In the rows, 128 means zero.
The rows of Z fall into 4 groups, and each row is roughly a mix of its group's hidden directions.
Z:
[[149 104 147  92 145 120 137 147 112 173]
 [122 176 147 114 128 115 174 126 115 110]
 [114  98 128 108 119 163 119 117 112 178]
 [142 115 155 115 178 112 116  97 104 119]
 [135  83 135 144 149 125 106 157 168 130]
 [122 134 121 171 133  73 134 130 150 142]
 [105 124 113 158 145 104 171 137 138  94]
 [ 84 101 115 101 131  93 139 153 142 129]
 [106 130 149 182 123 107 123 117 133  92]
 [113 152 167  97 123 128 171 152 126 136]
 [184 146 155 114 128 105 126 143 103 130]
 [150 102 135 155 138 135 137 134  78 160]
 [ 93  93 124 118  97  98 128 141 115  97]
 [ 93  84 112 125 143  98 136 162 129 132]
 [146 125 102  97 147 130 129 165 173 125]
 [120  98 123 130 170 148  95 121 142  93]
 [116 111 160 104 145  84 151 149 125 150]
 [147 127 133 188 114 145 113 111 136 102]
 [142 118 144 102 119 168 110 131 149 173]
 [ 99 172 144 105 164 135 142 121 149 142]
 [136 132 160 128 107 157 114  92 104 164]
 [137 102 119  94 134  87 150 147 103 153]
 [103 146 133 102 101 128 137  93 167 151]
 [100 123 135 134 140 147  78 110 153  98]
 [120 120  71 152 140 136 125 106 103 149]
 [ 83 129 103 144 152 147 159 145 106 114]
 [ 88 108 108 109 142  87 143 150 146 125]
 [124 110 117 156 138 127 164 127  73 133]
 [ 88  87 114 130 121 115 137 137 134  85]
 [ 72 123 112 109 163 138 135 116 143 113]
 [107 150 160 137 140 171 117 136 155 157]
 [155 170 130 108 107 133 168 107 110 129]
 [107 123 109 117  80  92 102 129 139 145]
 [ 94 113 115 112 103  94 129 161 133  95]
 [108 114 171 148 115 121 125 147 171 107]
 [ 96 140 160 172 138 110 127 135 145 157]
 [149 108 122 105 141 155 115 151 165 164]
 [135 126 139 169 170 154 104 129 159 126]
 [119 119 170 160 141  83 148 132 139 128]
 [137 119 142 179 103 152 152 121 138  99]
 [133 143 156 153 149  93  92 133 135  96]
 [157 161 155 106 129 111 133 163 123  96]
 [ 85 149 146 117 107  93 136  96 127 113]
 [105 120  97 166 137 129 152 165 105 114]
 [ 90 118 100 124 153 103 152 127 125 167]
 [115 172 149 122 108 153 150 141 144 163]
 [142 124 141 160 116 122 134 160 135  73]
 [100 178 124 141 106 162 144 126 146 137]
 [164 131 156 154 123 138 119  94 101 158]
 [135  99 150  96 122 148 120 163 111 164]
 [135 125  93  85 136 175 128 136 139 118]
 [ 89 145  89 107 106 157 123 121 132 105]
 [142 133  99 136 164 114 126 149 106  82]
 [142 145 143 154 169 119  88 137 148 151]
 [106 167 140  97 133 114 158  93 141 118]
 [118 136 114 134 125 176 175 125 150 146]
 [153 129 150 166 117 137 115  98  89 149]
 [ 69 120 158 116 119 158 134 127 137 135]
 [136 100 119  82 141 113 117 160 160 138]
 [128  94 137 149 102 105 141 104  99  92]
 [144  90 120 150 132  98 166 118 143  99]
 [140 141 140 105 162 180 130 129 105 146]
 [163 109 148 178 111 148 105 133 134 126]
 [116  99 115  84 149 126 129 167 148 146]
 [117 132 140 103 156 154 133 158 118 176]
 [139  92 108 121 127 145 145 167  93 151]
 [170 116 142 111 156 151 128 143 102 162]
 [141 149 142 154 144 180 120 100 109 118]
 [146 127 125 147 111 107  93 147 176 150]
 [148 107 113 153  93 166 146 137 136  97]
 [153 140  98 118 158 120 109 166  98 111]
 [110  96 161 113 110 169 136 146 110 108]
 [139 129 162 101 130 162 108 119  95 160]
 [161 100 148  97 123  98 135 135 144  94]
 [107 128 140 116  99  86 130  95 128  92]
 [145 138 165 111 155 118 123 161 116  88]
 [103 122 131 132 139 121 136  92 114 186]
 [148  89  99 135 152 130  91 120 111 154]
 [138  80 164 145 132 121 100 110 110 144]
 [127  79 116 136 131  98  87 139 116 111]
 [ 86  82 149 123 125 100 116 136 145 138]
 [111 107  83  97 143 131 120 158 149 110]
 [160 162 114  86 135 145 134 107 134 155]
 [122 126 189 121 103 124 101 104 127 129]
 [131 136 144 149 141 132 107  67 103 133]
 [154 112 102 118 147 134 126 178 156 107]
 [134 150 126 105 154 123  79 160 147 141]
 [120 107 126 117  89 131 152 152 163 162]
 [116 156 110 158 134 102 147 132 130  79]
 [113 159 125 117 103 160 117 164 118 164]
 [150 104 136 100  96 139 120 109 111  84]
 [ 87  97 139 119 104 102 130 149 103 103]
 [ 82 112 135 139 110 131 140 121  86 159]
 [148 117  82 114 164 100 106 144 134 138]
 [ 98  96 148 167 102 131 158 111 121 125]
 [ 96 158 116 152 133 140 115 125 118 180]
 [ 80 135 118 110 130  85 152 139 149 122]
 [ 87 126 147 133  88 139 135 123  84 132]
 [ 93  75 113 141 154 105 122 122 128 131]
 [133 106 104 124 151 134  77  99 123 153]
 [134 126 121  83 178 115 129 145 106 138]
 [158 125 108 128 169 160 132 100 129 160]
 [119 127 131 111 133 159 130 127  75 168]
 [103 144 110 127 160  99 141 147 154 167]
 [141 104 133 174 103 131 163 102 112 130]
 [158 125 142 151 159 157 118  88 119 150]
 [130 109 110  98 117 112 110 138 185 122]
 [121 102 105 136 129 107 133 110 174  88]
 [114 119  91 113 106 176 131 133 107 103]
 [ 93 129 165 101  84 139 116 123 140 132]
 [103 148 142 109 150 107  89 158 145 151]
 [106 124 167 146  92 140 161 145 149 118]
 [124 108 162 162 117 158 101 135 160 142]
 [113 153 181 137 105 138 162 135 125 116]
 [ 99 120 131 146 125  99 128 153 156  80]
 [168 114 110 155 144 116 129 163 163 134]
 [ 88 138  98 100 124 100 135 141 124 164]
 [134 111 167 129 114 141 100 145 117 177]
 [ 77 145 130 156 107 128 110 126 127 165]
 [119 140 112 137 157 175 141 157 158 113]
 [136 117 183  99 131 125 124 164 144 118]
 [135 146  78 124 146 148 154 165 134 135]
 [147  97  95 123 156 139 132 174 134 143]
 [ 73 139 138 111 146 146 161 115 120 144]
 [143 106 168 113 135 135 117 164 133 169]
 [130 106 111  95 103 165 122 133 113 169]
 [139  94 114 138 147 158 109 121 138  78]
 [138 141 127 103 126 148 133  96 103 181]
 [106 145 167 120 109 127 179 139 142 117]
 [161 106 121 136 149 164 117 137 131 175]
 [174 126 102 131 158 147 123 157 157 126]
 [133 109 117 103  95 127 152 105  87 155]
 [115 111 121 162  91  95 108 146 144 155]
 [138  99 121 136 174 109 115  92 118 103]
 [139 101 103 150  98  92 151 135 117  98]
 [146 123  87 107 120 111 138 123 148  79]
 [140 164 138  98 119 120 147 109 103 170]
 [134 121 145 105  95  88 113  90 106 122]
 [ 96 147 160 160 114 139 134 152 157 152]
 [164 117  98 153 166 139 128 157 148 128]
 [ 84 149 150 144 120  97 157 140 146 112]
 [ 90  95 147 137 127 153  90 149 144 132]
 [142 132  99 141 118 110 182 116 105 150]
 [ 86 102 125 103 137  82 133 133 149 133]
 [155 161 118 120 151  96 136  83 127 116]
 [127 115 115 138 118 110 172  80 131 152]
 [144  90 118 110 116 106 137 161 170 123]]

In each list below, one row fits none of the groups, and each other row fits one group, some only roughly. Which row is it?
    z946: [135 151 174 123 123 133  91 129 136  89]
    z69: [126 135 143 101 139 106 128 134 100 186]
    z512: [ 91 141 157  98 104 115 123 102 157 140]
    z805: [136 117 129 130 107 177 125 147  90 157]
    z568: [153 161 100 139 146 146 136 144 174 126]
    z554: [103 171 149 129 138 140 107  97 109  99]
    z110: [ 99 147 149 105  94 117 166 102 133 140]
    z976: [167 133  87 125 131 116  98 123 113 163]
    z189: [151 138  67 101 126 133 110 124 116 138]
    z754: [121 114 139 128 145  76 128  85 105 135]
  z110
    z320: [138  88  98  99 137 121 110 106  93 141]
    z662: [125 142 112 115 131  89 135  77 106 105]
    z179: [118 117 174 111  95 123 118  98  97 120]
    z753: [ 73 133 132 151 143 159 110 110 124 109]
    z239: [ 88  90 125 134  84 133 149 142 128 135]
    z966: [121 156 144 164  96 113 162 143 136 153]
    z658: [140  77  94 102 115 139 142 137 152 123]
    z169: [ 97 118 107 113 135 103 166 134  89 145]
    z379: [139 135 144 129 181 154 144 158 147 145]
    z885: [163 127 139  81 135 168 107 135 132 123]
    z503: [104 152 108  97 152 126 176 117 144 128]
    z701: [119 126 112 109 120 147  77 130 161 158]
  z658
    z603: [118 124 141  82 120  80 124 103 121 110]
    z319: [149 170 131 111 163 119 102 143 146 103]
    z616: [144 122 145 123 127 132 122 143 187  92]
    z344: [117 157 101 140 132 170 146 145 137 166]
    z99: [ 90 129 122 121 137 161 177 111 145 121]
    z543: [155 150 134 148 120 123 116  91  87 157]
    z552: [124 137 159  75 141 158 115 132 118 152]
    z555: [126 118 109 106 108 110 165 124 179 125]
    z560: [ 82 124 136 117 129  91 130 122 173 123]
    z269: [172 120 178 141 119 152 132 122 110 135]
    z281: [154 108  84 143 101 113 118 128 149  97]
    z581: [151 130  97 158 165 150 149 115 158 124]
    z396: [170  94 123 119 144 112 158 132  96 112]
    z450: [153 127 133 142 135 168 109 146 176 145]
    z896: [138  92 124  93  95 120 121 124  84 127]
  z269
    z790: [147 148  94 138 117  94 108 111 162 103]
    z451: [ 81 113 130 144 163 131 119 142 164 111]
    z43: [ 97 130 112  92 101 159 112 150 154 113]
    z815: [124 114 120 173 121 169 138  93 118 145]
    z276: [150 150 153 110  91 167 112 132 134 103]
    z988: [107 164 163 130 134 155 102 120  93 125]
    z927: [146 152 144 148 108 177 112 147 144 105]
    z159: [124  82 138 149 121 160 116 167 111 136]
    z459: [148  90 120 155 139 122 142 179 136 136]
    z295: [128 156 116 135 145  92 126 116 181 115]
    z816: [118 131 155 145 153 174 130 163 154 133]
    z173: [137 150 156 100  85 167 114 121 123 124]
    z570: [153 156 143 134 178 119 149 101 109 130]
    z161: [126 102 154 122  82 106 104 143 155 114]
    z264: [126  84 107  96 111 153 133 108  97 127]
  z815
    z745: [106 164 141 150  90 122 137 134  96 154]
    z587: [173 135 111 121  95 151 134 142 132  91]
    z718: [147 156 110  76 139  96 117 133 112 134]
    z409: [110 162 122 125 161 149 147  91 100 115]
    z24: [172 125 125 156 152 114 134 149 123 170]
    z755: [126 120 137 163 105 140 107  75 147 126]
    z911: [ 86 150  97 107 121 114 160 133 103 142]
    z7: [120 102 159 170 101 146  97 141 126 137]
    z878: [150 133 151  93 116 135  82 114 101 113]
    z633: [ 93  95 142 116 113 170 142 101 114 130]
    z660: [138 141 101 132 106  81 123  85 114 124]
  z745
    z471: [119 106 130  85 143 111 123 118 158 171]
    z491: [109 163 160 106 110 131 125 143 162  97]
    z678: [139 160 160  99  96 144 113 107 155 118]
    z829: [122 127 110 136 159 134  73  95 113 124]
    z721: [151 127 141 109 109 123 154 123 120 187]
    z956: [171 117  93 143 122 133 121 159 137 163]
    z890: [131 155 110  96 105 161 147 166 131 111]
    z607: [ 73 119  92 125 154 142 141 111 127 133]
    z639: [127 137 171 150 162 138 104 106 136  96]
    z661: [157 103 144 115 112 156 105 144 109 169]
    z293: [140 114 155 163  92  92 104 134 113 122]
    z735: [114 177 125 116 114 129 104  89 142 106]
    z151: [127 111 120 137 130 111  71 117 157 157]
    z900: [109  95 160 131 124 140 121 167 160 104]
  z151
    z130: [159  97 100 161 123 127 124 142  98 155]
    z398: [144 139 105 170  93 155 152 111 119 117]
    z482: [161  81 120 105 144 100 135 134 134 154]
    z287: [108 104 118  98 114 112 170 144 164 135]
    z142: [146 122  92 143 141 132 142 141  83 163]
    z311: [146 100 109 113 106 159 140  93  97 146]
    z693: [129 150 124  78 138 129 141  92 103 104]
    z115: [105 150 102 138 139  80 146 113 151 107]
    z947: [166 137 126 130 119 141  87 129 138 174]
    z796: [159 125 111 108 106 147  95 118  95 158]
  z398
    z524: [143 159 109  82 107 101 141 133 114 105]
    z567: [164  98 148 104 130 171 127 135 102 120]
    z596: [181 128 128 128 166 119 152 107 110 120]
    z323: [163 143 104 118 161 108 106 121 118  90]
    z522: [109 150 166 150 149 151 117 112 101  99]
    z967: [146 133  83 154 115  85 118 118 150 120]
    z449: [160 102 124  92 118 126 121 147  84 110]
    z993: [152 105 141  72 112 117 108 138 137 110]
    z920: [151 127 114  83 135 131  82 127 115 101]
    z420: [ 95 147 134 164 134 138 131 104 157 166]
    z526: [120  96 154 123 133 130 156 179 145 113]
    z694: [116  87 123 133 117 132 105  92 156 162]
    z147: [ 97 137 132 164 126 110 115  79 129 106]
    z146: [128  85 141 171 152 111 118 124 104 145]
  z147
    z953: [141 131 153 149 143  74 137 106 110 150]
    z972: [155 121 116 126 115  71 117 141 113  99]
    z490: [144  85 106 143  95 109 124 162 143 133]
    z88: [124  87 151 115 140 109 166 162 127 112]
    z278: [151 119 159 155  87 118 147 108 158 121]
    z584: [127 163 128  91 172 113 105 129 116 110]
    z221: [128 139 166  98 129 172 158 145 135 140]
    z462: [124 112 133 102  83 103 115  99 110 101]
    z461: [130 124 138  81 145 109 110  92  94 125]
    z576: [134 168 103  81 121 119 145 138 122 155]
    z197: [113 170 172 112 119 116 112 131 120 160]
    z445: [113 124 101 152 110 104 149  98  93 102]
    z472: [150 143  71 136 136 136 112 128 116 163]
    z583: [129 103 121 128 179 126 113 157 105  98]
  z221
    z813: [133 103 124 165 116 146  94 165 154 127]
    z931: [120 162 115 134 143 113 137 121 180  96]
    z597: [100 130 165 122 132 132 154 154 149  86]
    z292: [171 141  96 125 108 136 120 170 142 114]
    z672: [111 168 123 131 120 145 159 164 124 163]
    z680: [160 141 166 141 109 162  98 114 145 122]
    z304: [117 151 131 148  89 139 176 150 142 123]
    z794: [155 167 127 154 148  84 138 132 140 111]
    z646: [115 163 153 107  80 143 129 109 113 114]
    z427: [ 91 161 131 102  86 134 146 124 111 117]
    z901: [153  86 167 140 120 149 132 147  99 128]
  z672
    z751: [103 159 137  84 123  91 128 143 118 148]
    z531: [155  80  83 124 137 108 122 139 130 141]
    z422: [126 101  86  86 138 123 106 110 119 148]
    z467: [163 117 165  87 131 130 114 135 113 157]
    z302: [128 125 104  92 114 184 115 143 120 128]
    z103: [152 116  69 137 113 118 103 133 150 122]
    z164: [138 143 147  72 161 104 132 130 126 142]
    z580: [151  91 161 144 109 117 139 134 131  85]
    z640: [144  84 102 137 121 111 159 153 127 158]
    z686: [115 138 154  91 162  89 144 127 149 124]
    z133: [157 113 131 193 121 137 134 128 138 142]
    z126: [130  86 148  99 160 133 100 109 134 150]
    z75: [122 117 185 121 124 142 132 107 111  92]
    z917: [144 122 180 120 144 106 118 147 166 130]
    z912: [160 169 147 134 113 130 117 128  87 152]
  z422
    z465: [118 128 123 130 104 156 132 181 129  90]
    z46: [121 169 135 105 150 159 103 114 162 124]
    z326: [145 168 157 158 145 124 102 143 151 148]
    z84: [149 125 115 144  93 140  78 112 153 118]
    z534: [132 122 164 113 114  69 128 124 149 127]
    z148: [146 155 142 131 180 114 114  99 122 107]
    z212: [172 100 157 135  97 115 122 144 145 150]
    z827: [ 91 127 150  92 112 112 119  96 153 149]
    z615: [ 97 104 132 144 128 135 171 145  87 128]
    z294: [133  89 127 114 140 118 163 136 119 177]
    z447: [ 99 103 142  96 112 160 131  91 132 148]
    z366: [146 138 100  87 158 117 147 118 143 163]
    z218: [ 91 130  88 128 146  98 157 132 106 141]
  z447
